Here are some numbered points:
tensor([  6., -12.,   3.,  17.,  -3., -13.,  -3.,  -7.,  14.,  15.,  -2.,  -4.,  25.,   4.,  13.,   0.]) 0
tensor([-35.,   0.,  37., -19., -35.,   9.,  48.,  -4., -20.,  54., -73.,   3., -27.,  -8., -33.,   9.]) 1
tensor([ 10.,  51.,   2.,  15.,  -9.,  25.,  28.,  32., -40.,  14.,  -5., -75., -24.,  40.,  40., -40.]) 2
tensor([  0., -38., -10.,   1., -20.,   2.,  -4.,  22.,  18., -38., -19.,  -4.,  29., -12., -18., -15.]) 3
tensor([  9., -60., -46.,   0., -33.,   7., -22.,  29.,  26., -66., -45.,   5.,  39.,  -9., -15., -25.]) 4
tensor([ 14., -38., -60.,   6.,  -8., -19., -35., -21.,  37., -41.,  -3.,   5.,   7.,  10.,  -7., -30.]) 5
tensor([-24.,  45.,  31.,  -2.,   7.,  19.,   7.,  19., -12., -23.,  28., -30.,  51.,  -2., -57.,   4.]) 6
tensor([ -6.,  -6.,  -6., -10.,  -4.,  -3.,  -1., -14.,   3.,   4., -20.,  -3.,   0.,  12.,  -1.,   8.]) 7
tensor([ -8., -16.,  25.,  15., -20.,   1.,  14.,   2.,  10.,   6., -29.,  17.,  28.,   2., -35., -26.]) 8
tensor([-13.,  -3.,  19.,  -6.,  -8.,  20.,  12.,  11., -15.,  15.,   7.,   9.,  32.,  -9., -19.,  40.]) 9
tensor([   7.,   24.,  -11.,  -86.,   95.,   73.,  -16.,   85.,  127.,   50.,  -46.,  127., -127.,  -95.,  127.,    6.]) 10
tensor([-42.,  -1.,  26., -25.,   3.,  -1.,   4.,   1., -26., -21., -22., -49., -48., -13.,  19.,  11.]) 11
tensor([ -5., -20., -14., -15.,  -3.,   6.,  -8.,  -8.,  -7.,   5., -52.,  10., -43.,  12.,  26.,  23.]) 12
tensor([ -1.,  19.,  25.,   5.,  -1.,  -6.,  10.,   0., -10.,  21.,  -8., -10., -15.,  -1.,  20., -32.]) 13
tensor([ -8.,  -7.,   7.,   5.,   7., -20., -25.,  -7.,  29.,   8.,  17.,  15.,  18., -15.,   2.,  13.]) 14
tensor([ 13.,  30.,  69.,   5.,  27., -31.,  20.,  24.,   3., -19.,  27.,   5.,  50., -50.,  31., -37.]) 15
tensor([-14.,  28.,  88., -24., -52.,  34.,  75.,  30., -66.,  86., -76., -19., -42.,  14., -44.,   2.]) 16
tensor([  9., -22., -28., -17.,  -8.,  10., -17.,  11.,  33.,  -5., -26.,  15., -26., -16.,  17.,  10.]) 17
tensor([ 52.,  12., -31.,  17.,  63., -55., -61., -39.,  52., -74., 100.,  48.,  25., -18.,  77., -33.]) 18
tensor([-21.,  11.,  11., -37.,  -4.,  -2.,  -4., -33.,   3., 106.,   0.,  16.,   5., -41.,  24.,  56.]) 19
tensor([  3.,  20.,   3., -32.,   7.,  18., -27.,  24.,  -1.,   6.,  39., -21.,  15.,   5.,  32.,  51.]) 20
tensor([-33.,  -7.,  38., -21., -10., -15.,  -6., -20.,  23.,  -5., -16.,  -3.,  40., -24., -26.,  32.]) 21
tensor([  4., -12., -12.,   5., -12.,   7.,   6.,   3.,  13.,  13., -15.,   5.,  17.,  16., -10.,   6.]) 22
tensor([-127.,  -65.,   91.,  -44.,   44.,  127.,   90.,   96.,   -9., -127.,    9.,   99., -100., -127., -127.,  -49.]) 23
tensor([  1.,  13.,  38.,  15., -11., -23.,  -9.,  11.,  33.,  15.,   1.,  26.,  54., -10.,  20., -15.]) 24
tensor([ 28.,   1., -10.,  21.,  21., -11.,  11.,  16.,  11., -50.,  28.,  33.,  28.,  -8.,   3., -50.]) 25
tensor([-21., -70., -22.,  60.,  59., -94., -64.,  12.,  52., -99.,  45.,  25., -88., -17.,  77., -50.]) 26
tensor([  7.,  23.,  17.,  -1., -18., -52., -27., -34.,  10.,   1.,  -5., -45.,  65.,  12.,  38.,  29.]) 27
tensor([-28., -28., -35., -23.,  -2., -36., -47., -53.,  -4.,  -6., -21., -37., -41.,  18., -17.,  15.]) 28
tensor([ -18.,  -64.,  -60.,  -11.,    7.,   -3.,  -38.,   50.,   40., -109.,  -19.,  -11.,  -33.,    1.,  -13.,   -8.]) 29
tensor([  96.,  -18., -127.,  -10.,    3.,   91.,  -10.,   -3.,   39.,  -15.,   92.,   71.,   71.,   41.,  -92.,   -1.]) 30
tensor([  26.,    5.,   51.,   56.,  -17., -114.,   -4.,  -57.,   36.,    1.,  -33.,   15.,  115.,    3.,   18.,  -79.]) 31
tensor([ 21.,  -8., -22.,   1.,  18., -23., -17.,  -8.,  16., -11.,  22.,  14.,   2., -13.,   0.,  17.]) 32
tensor([  0.,  12.,  32.,   4., -27.,  29.,  15.,   7.,  -6.,  53.,  -5.,  12.,  32.,   4., -31.,   1.]) 33
tensor([  2., -23., -15., -12.,   2.,   1.,  -1.,   0., -12., -14., -25.,   1., -24.,   6.,  28.,  13.]) 34
tensor([  8.,  -5., -20., -10., -33.,  65.,   6.,  10.,   2.,   5., -21.,  38., -18.,   7., -34., -31.]) 35
tensor([  4., -22., -28., -13.,  25.,   3., -22.,   1.,  26., -50.,  30.,  38., -28., -36.,   9.,  14.]) 36
tensor([  9.,   3.,  23.,  -7.,  10.,  34.,  38.,  67., -10.,  -4., -29.,   9.,  -5.,   5.,  42.,  19.]) 37
tensor([  2.,   2.,  22.,   2., -14., -14.,   1., -28., -12.,  35.,   1., -25.,  57.,  11., -13.,  42.]) 38
tensor([-21.,   1.,  16.,  -7.,  -9., -30.,   2., -60.,  17.,  16., -30.,  45., -18., -31., -61., -72.]) 39
tensor([-22., -25.,  14.,  -8., -15., -12.,  -3.,  10.,   1.,  -2., -38., -16., -14., -10.,  -8.,   6.]) 40
tensor([ 62.,  34.,  -6.,  60.,  -5.,   8.,  16.,   7., -24., -55., 127.,  -2., 116.,  29., -90., -29.]) 41
tensor([-17., -61., -65., -13.,  -1.,  23., -29.,  39.,  31., -97., -22., -13.,  -9.,  21., -13., -11.]) 42
tensor([-61., -30., -42., -36.,   7., -24.,  -9., -61., -33.,   6., -79., -62., -43.,  74.,   4.,  65.]) 43
tensor([-11.,   0.,  -6., -12.,  -1.,  -1.,  -5., -11.,  -8.,   5., -14., -20.,  -4.,  18.,   4.,  18.]) 44
tensor([-12., -24.,  -5.,  -6.,   3.,  -6., -16.,   0.,  12., -28.,  -4., -11.,  -5.,  -4.,   3.,   9.]) 45
tensor([  -8.,  -14.,  -21.,   15.,  -21.,   19.,   24.,  -12.,  -37.,   13., -114.,  -38.,  -11.,   85.,  -10.,   43.]) 46
tensor([-19.,  -1.,  20.,   3.,  -9.,  21.,  17.,  10.,  -6.,  -4., -12.,  -5.,  10.,   6., -24.,   2.]) 47
tensor([-30.,  19.,  60.,   3.,  17., -23.,  18., -17.,  14.,  10.,  38.,  36.,   3., -68., -41., -59.]) 48
tensor([  6., -26., -78.,  10.,  -9., -67., -37., -96., -42.,  28., -61., -95.,   4., 108., -23.,  59.]) 49
tensor([  3., -12., -13., -15.,   8., -11., -25.,  -5.,  13.,  -4.,   8.,  -4.,  -5.,   2.,  24.,  41.]) 50
tensor([-16., -16.,  33., -10.,  -7., -13.,  -9.,  27.,   6.,   0., -25., -28.,  46., -12.,  37.,  62.]) 51
tensor([ 26.,  -3., -24.,  29.,  29.,  20.,  -6.,  44.,  10., -35.,  51.,  37.,  26.,   4.,  26.,  10.]) 52
tensor([-15.,  42.,  26., -27.,  11.,  41.,   5.,   6., -14.,   8.,  66., -16.,   8., -29., -30.,  27.]) 53
tensor([-16.,   7.,  13.,   2.,  -7.,   0.,   5.,  -6.,  -5.,   8., -16., -20.,  -5.,   7.,  -2.,  -5.]) 54
tensor([ 14., -19., -24.,   9.,   3., -26., -11., -46.,   9.,  25.,   9.,  39.,   8., -14.,  -9., -17.]) 55
tensor([-13.,   8.,  29.,  -4., -26., -40.,  16., -79., -18.,  26., -16., -54., -16.,   2., -22., -42.]) 56
tensor([ 15.,  52.,  -4.,   4.,  26., -20.,   8.,  -7., -35.,  -1.,  55., -48.,   1.,  33.,  21.,  12.]) 57
tensor([ -3.,  -2., -33.,  -3., -14., -14.,   1., -45.,  -6., -19.,  -4., -22.,   0.,  -3., -52., -46.]) 58
tensor([ 10.,   3.,  -8.,  21.,  29.,  16.,  29.,  37., -26., -75.,  14., -33., -68.,  18.,  18., -78.]) 59
tensor([ -8.,   8.,  56.,   4., -18.,  51.,  60.,  42., -40.,  52.,  -6.,  47.,   6., -11., -36.,  -2.]) 60
New points follow, each followed by the numbers of its three nearest points above by angle, seen from the average point of the numbered points, nearest first.
tensor([-23.,   7.,  51., -12.,  12.,  20.,   5.,  31.,  16.,   6.,  37.,  46.,   8., -67.,   3.,  12.]) 48 53 15
tensor([  5.,   5., -11.,  -1.,  -7., -15.,  -7., -19.,  -3.,   7.,  -3., -30.,   6.,  15.,   4.,   5.]) 49 44 27
tensor([  2.,  13.,   1.,  -2.,  -3.,   0.,   9., -28.,  -7.,  -2.,   0., -10.,  -3.,  -3., -32., -22.]) 58 56 39
tensor([ -2., -15.,   8.,  -7.,  16., -15., -24.,  -7.,  23.,  24.,  22.,  28.,   7., -14.,  18.,  21.]) 14 19 50
tensor([-10., -17., -10.,   4.,   3.,   4., -13.,  12.,  13., -11.,   0.,  -9.,  -6., -10.,  -8.,  -2.]) 29 42 45
tensor([-12., -21.,   9., -13.,   3., -21., -17.,  -8.,  25.,  -1., -32.,   1.,   8., -11.,  32.,  16.]) 51 50 12
tensor([ 16., -11., -18.,   6., -13.,  31.,  10.,  47.,  -1.,   5., -14.,  24.,   4.,  16.,   7.,  13.]) 37 22 35
tensor([ -8.,  33.,  14., -15.,  -1.,   3.,  22., -30., -10.,   3.,  -2., -17., -16.,   2., -30., -39.]) 56 58 54
tensor([  5.,  22.,  41.,   3.,  -5.,  11.,  44.,  27.,  -6.,   0., -10.,  -2.,  10.,  -8., -10., -25.]) 60 16 47
tensor([-19., -13.,  20., -21.,   9.,  -6., -24., -10.,   9.,  28.,  12.,  22.,  10., -29.,  13.,  38.]) 19 14 50
tensor([-11.,  19.,  34.,  10.,   7., -12.,   2., -17.,  11.,  15.,  21.,  17.,  10., -29., -11., -36.]) 48 15 39
tensor([  6.,  15., -14.,  30.,  36.,   9.,  23.,  33., -20., -84.,  31., -31., -62.,  10.,  19., -68.]) 59 26 25
tensor([ 16.,   7., -10.,  15.,  -6., -13.,  -6., -21.,  -7.,  25.,   8.,  13.,   5.,  -1.,   1., -18.]) 55 0 31
tensor([-25.,  -1.,  33., -10., -17.,  26.,  37.,  -2., -18.,  46., -62.,   3., -30.,   4., -28.,   1.]) 1 16 60
tensor([  9.,  18.,  12.,  -5.,  23., -15.,  -2.,   1.,   9.,  -5.,  18.,  -1.,  -5., -10.,  38.,   2.]) 18 15 57
tensor([-22., -14.,  14.,   7.,   1.,  20.,   4.,  14.,  -3., -30.,   0., -16., -24., -21.,  -3., -33.]) 59 23 11
tensor([  1., -11., -14.,   2.,   2., -23., -10., -19.,  18., -31., -21.,  -7.,   1.,  -2.,   8.,  -6.]) 5 45 26
tensor([-15.,   0.,   7., -23.,  11.,  11.,  -7.,  -3.,  -6., -14.,   3., -12., -18., -11.,   0.,  33.]) 11 20 50
tensor([ 15.,  16.,  -2.,  34.,   3.,   4.,  12.,  11., -15., -20.,  77.,   9.,  58.,   1., -64.,   2.]) 41 6 30
tensor([-34., -12.,  40.,  10.,  17.,  -4.,  25.,  19., -20., -59., -30., -58.,   2.,   8., -21.,   0.]) 11 47 40
tensor([-8.,  3., 15., -1.,  4., -5., -1.,  3., -1.,  4.,  7., -8., -5., -5., 11.,  2.]) 13 57 20
tensor([ -8.,  -1.,   8., -11.,  -1.,  -2., -10.,  -4.,   7.,  34.,  17.,  22.,  15., -23.,  -5.,  22.]) 19 14 9
tensor([ -1.,   3.,  20.,   7.,  -7.,  18.,  22.,  19., -13.,  20.,  -4.,  22.,  11.,   4.,  -9.,  -3.]) 60 33 16
tensor([-12.,   0.,  -5., -16., -11.,  -8.,   2., -31.,   4.,  74.,  12.,   7., -37., -14., -29.,   0.]) 19 55 1
tensor([  7.,  -5., -26.,   9.,   5.,  13.,  -7., -10.,  -3.,   2.,  18.,  23., -17.,   1.,  -3.,  -3.]) 30 55 36
tensor([-14.,  47.,  60.,  12.,   4., -21.,   6.,  25., -38.,  45.,  45., -56., -39.,  -6.,  98.,  -6.]) 13 2 57
tensor([ 37.,  20.,  11.,  15., -11.,  -4.,   8.,  -2.,  -7.,  37.,   4.,  21.,  45.,   1.,  13., -32.]) 24 0 33
tensor([-28.,  -5., -37., -45.,   8.,  28., -18., -11.,  12.,   2.,  27.,  28., -16., -20., -60.,  65.]) 53 36 30
tensor([  2.,   2.,   9.,  -8., -11.,   9.,  -7.,   2.,  12.,  35.,  14.,  30.,  16., -24.,  -9.,  17.]) 19 33 9
tensor([ -2.,   0., -19.,   3., -11.,  47.,  16.,  43., -27., -22., -12., -25., -14.,  27., -12.,   5.]) 2 37 47
tensor([ 49.,  29., -53.,  14.,   7.,  73.,  42.,  46., -44.,   2.,  79.,   2., -49.,  41., -34., -16.]) 30 59 35
tensor([  3., -18.,  -8.,   3.,  -3.,   8.,  -7.,  16.,   8.,   5.,  -1.,  16.,  12.,   1.,  13.,  19.]) 52 50 22
tensor([  7.,  -5.,   4.,   3.,  -8.,   6.,   9.,  16.,  -5.,  -8., -23.,   1., -10.,   4.,  18., -20.]) 37 2 13
tensor([ -1.,  -6., -14.,   2.,  -9., -14.,  -6., -16.,  -7.,   3., -17., -14.,   6.,  18.,  -2.,  13.]) 49 7 44
tensor([-19.,  -4.,  22., -25.,  24., -34., -29., -29.,  37.,  14.,  -7.,  53., -37., -48.,  45., -14.]) 10 14 26
tensor([ -6.,  16.,  22.,  23.,  -6.,   7.,  25.,   4., -14., -18., -25., -13.,   7.,  23., -11., -50.]) 2 13 59
tensor([ 27.,  -9.,  -1.,  24., -25.,   4.,  13.,  23., -20., -31., -28., -44.,  31.,  55.,  24.,  17.]) 46 2 49
tensor([  0.,  -5.,  -7.,  -2.,  -4.,   7.,   1.,  -4.,  -2.,  -5., -25.,  -5.,   2.,  15.,   1.,   5.]) 46 7 43
